One vector is turned by the same rotation once a tick. Each row is the vector after some number of ticks, and that number follows the row.
The counts run from 0 to 406.
[147 143 113  93 158 140 147 129 156 129 104  90 123 125  85 113 108 125
 116 152 202 124 168 134 123 137 129 151 164 102  86 124 116 123 119 179
  76 132  88]
29
[149 180 116 117 129 145 151 181 184 148 111 151 172 154 106 149 147 142
 119 147 139 120 170 173 110 164 137 149 168 126 108 139 116 145 109 166
 142 133 146]
54
[104 104 147 180 108 134 110  83 135 152 139 111 146 132 112 135 117 114
  87 134 165 105 126 158 144 165  91  82 103 106 119 155  92 157 135 178
 168 117 129]
359
[142  87 146 127 131 134 135 112 160 124 129 134 176 134 103 140  76 112
  85 133 188  86 149 195 124 122 108  83 121 108  97 106 123 129 141 149
 151 147 125]
204
[135 150 115 136 117 126 134 137 134 170 104  99 143 117  97 162  92 171
  89 150 158 115 122 136 134 169  72 138 144 130 129 181 133 151  93 153
 169 119 127]
356
[163 127 122  89 150 149 124 153 147 108  99  73  88 139 140 161 136 117
 128 137 189  77 128 111 156 159 136 122 144 100 114 165 104 140  88 154
 112 165 126]
151
[125 148 109 108 130 133 129 118 180 195  93 125 118 102 136 148 134 144
 134 183 145  98 136 102 127 152 140 168 171 115 182 157  94 141 105 129
 114 148 108]
2
[120  56 129 113 142 147 143 150 150 145  96 124 115 133 155 136 137 113
 113 151 194 107 171 129 152 140 146 111 115 128 127  92 116 139 154 187
 106 156 134]
169
[ 91 104 168 169 117 124 102 102 139 144 153 117 143 130 135 122 132 109
  78 146 177 127 139 159 118 154 107 105 108 110 126 152  99 168  98 165
 169 114 156]
230
[ 72 160 153 155 121 133 114 109 167 190 150 130 177 152 117 128 112 146
  96 178 151 143 170 164  99 153 108 141 143 140 132 150 111 144 109 137
 133  96 126]
225
[106 150 129  98 166 145 121 126 163 117 117 113 134 159 136 134 107 116
 127 136 185  85 133 132 108 157 152 180 153 120 132 113 105 114 107 116
  57 128 106]
286
[152 117 124  83 139 137 169 133 171 176  97 149 150 122 108 128 153 118
 161 173 149 108 140 187 147 110 140 134 158 114  92  97 113 140 131 148
 150 162 117]
43
[119 106 152 124 158 138 102 120 156  84 136 112 110 153 165 149 132  82
 118 120 197  76 114 140 123 168 144 150 122  81 120 129  89 141 102 148
  90 146 145]
281
[148  59 128  97 157 150 136 135 123 150  96  80  82 134 153 139 108 133
 136 149 175  91 145 128 152 143 115 126 153 112 116 127 132 134 122 147
  90 175 119]
160
[108 116 118 117 136 120 127 112 155 124 107 141 121  98 138 168 161 101
 148 164 177  72  82 127 161 149 137 141 108 105 138 149  59 160  98 135
 147 136 124]
136
[164 159 143 118 123 114  90  99 162 148 130  78 144 100 110 121  76 137
  84 158 189 128 149 131  98 120  99 130 154 116 151 159 129 127  91 154
 126 136 125]
373
[103 125 142 159 100 146 118  72 124 184 129  97 144 146 114 117 128 136
  94 136 135 103 118 163 170 164  92  81 121 110 116 155  89 165 129 152
 183 134 124]
360
[103  90 124 158  96 111 143  95 171 166 113 169 166 118 110 130 118 102
  84 153 145 106 154 176 119 169 138 104 137 123 155 112 102 150 154 158
 163 127 127]
343
[119  89 166 122 155 126 100  95 107 108 117 104 104 151 148 133 112 161
 118 162 173 107  97 165 154 142  98 120 102 134 121 137 116 142  44 114
 137 151 142]
109
[121  76 138 108 130 140 130  92 173 150 113 120 115 130 141 111 130  74
 141 151 162 104 177 148 131 153 167 129 172  95 130 102  90 136 148 141
  91 158 111]
163
[148 124 133 122 150 149 164 159 158 194 101 122 148 160 114 143 126 163
 135 164 158 132 174 154 121 141 104 161 149 140 109  97 142 119 158 193
 104 114 126]
46
[143 127 146 104 122 121 102  64 150 172 128 100 147  92 138 109 121 117
 113 180 160 105 115 154 139 108 114 106 144  95 134 129  98 150  83 130
 174 177 142]
377
[124 105 155 113 117 153 143  85 143 189 110 129 174 158 100 122  85 145
 113 150 131  96 131 194 147 127  98  87 149 126 111  85 135 128 148 129
 162 161 111]
206
[110 188 152 110 137 128 100 106 153 117 120 127 143 160 118 123 132 161
 119 173 142 125 130 151 131 159 140 126 142 149 137 149  94 138  38 101
 132 138 129]
105
[109  96 101  86 134 138 172 135 176 165 101 151 134 108 121 123 149  98
 142 166 146 108 160 169 145 138 164 136 162 113 113 115 107 157 112 134
 126 162 100]
172
[133 133 135 123 125 154 153 128 151 204 109 144 143 173 130 137 168 131
 152 151 114 121 150 195 136 166 123 130 160 119 106 100 120 159 145 171
 163 144 147]
52
[157 107 120  97 130 125 140  82 160 139 109 130 128 111 100 108 141  68
 136 152 157 114 162 173 130 141 145 119 173  81 103 104  83 137 152 165
 121 155 113]
34
[136 161 150 137 161 104  88 113 156 142 126 124 137 139 133 167 139 146
 141 188 179 124 134 114 106 141 117 162 117 143 162 118  84 122 114 180
  89  90 143]
261
[157  96 151 136 120 127 121 133 133 177 100 107 153 137 132 162  77 157
  93 159 164 121 132 153 121 133  79  98 145 136 136 121 158 145 145 171
 157 141 163]
211
[114  87 149 135 131 147 126 108 111 156 124 103 152 180 135 121 107 120
 106 116 142 109 132 194 126 172 101 107 146  95  98 104 137 162 139 157
 164 154 170]
67
[126 120 164 137 154 105  79  71 110 119 122  92 132 124 139 122 102 120
  92 153 188 123 122 128 124 124 106 121 103 132 140  91 103 139  99 179
 118 124 153]
246
[115 122 130 144 138 139 116 141 179 152 104 119 124 109 162 157 125 133
 111 170 186  98 157  85 124 148 128 148 118 119 172 149  98 132 130 182
  91 127 119]
4
[101 112 151 110 140 109 102  73 125 119 151 108 147 112 114 102 111 107
  93 157 184 125 116 177 122 124 100 129 127 106 100 138 101 151  57 115
 157 125 125]
239
[102 138 118 138 132 171 168 114 138 165 109 133 146 187  76 117 126 146
 122 136 135 113 149 185 149 179 117 117 159 131  84 111 121 141 144 158
 134 119  86]
190
[ 92 125 109 141 103 124 157 107 167 172 126 162 166 113  80 143 124 116
 108 164 152 107 127 178 140 144 111 123 128 100 118 170  92 160 106 126
 184 121  95]
352
[107 182 136 157 116 156 107 112 152 145 130  91 161 150 105 119  83 158
  75 147 190 119 149 121 124 140 100 108 122 133 112 151 104 120 110 171
 130 119 113]
364
[134 129 130 121 123 165 132 116 139 152  73 117 131 176 115 129  95 169
  94 141 132 108 178 152 144 183 150  95 163 151 142  98 139 126 131 157
 117 165 114]
329
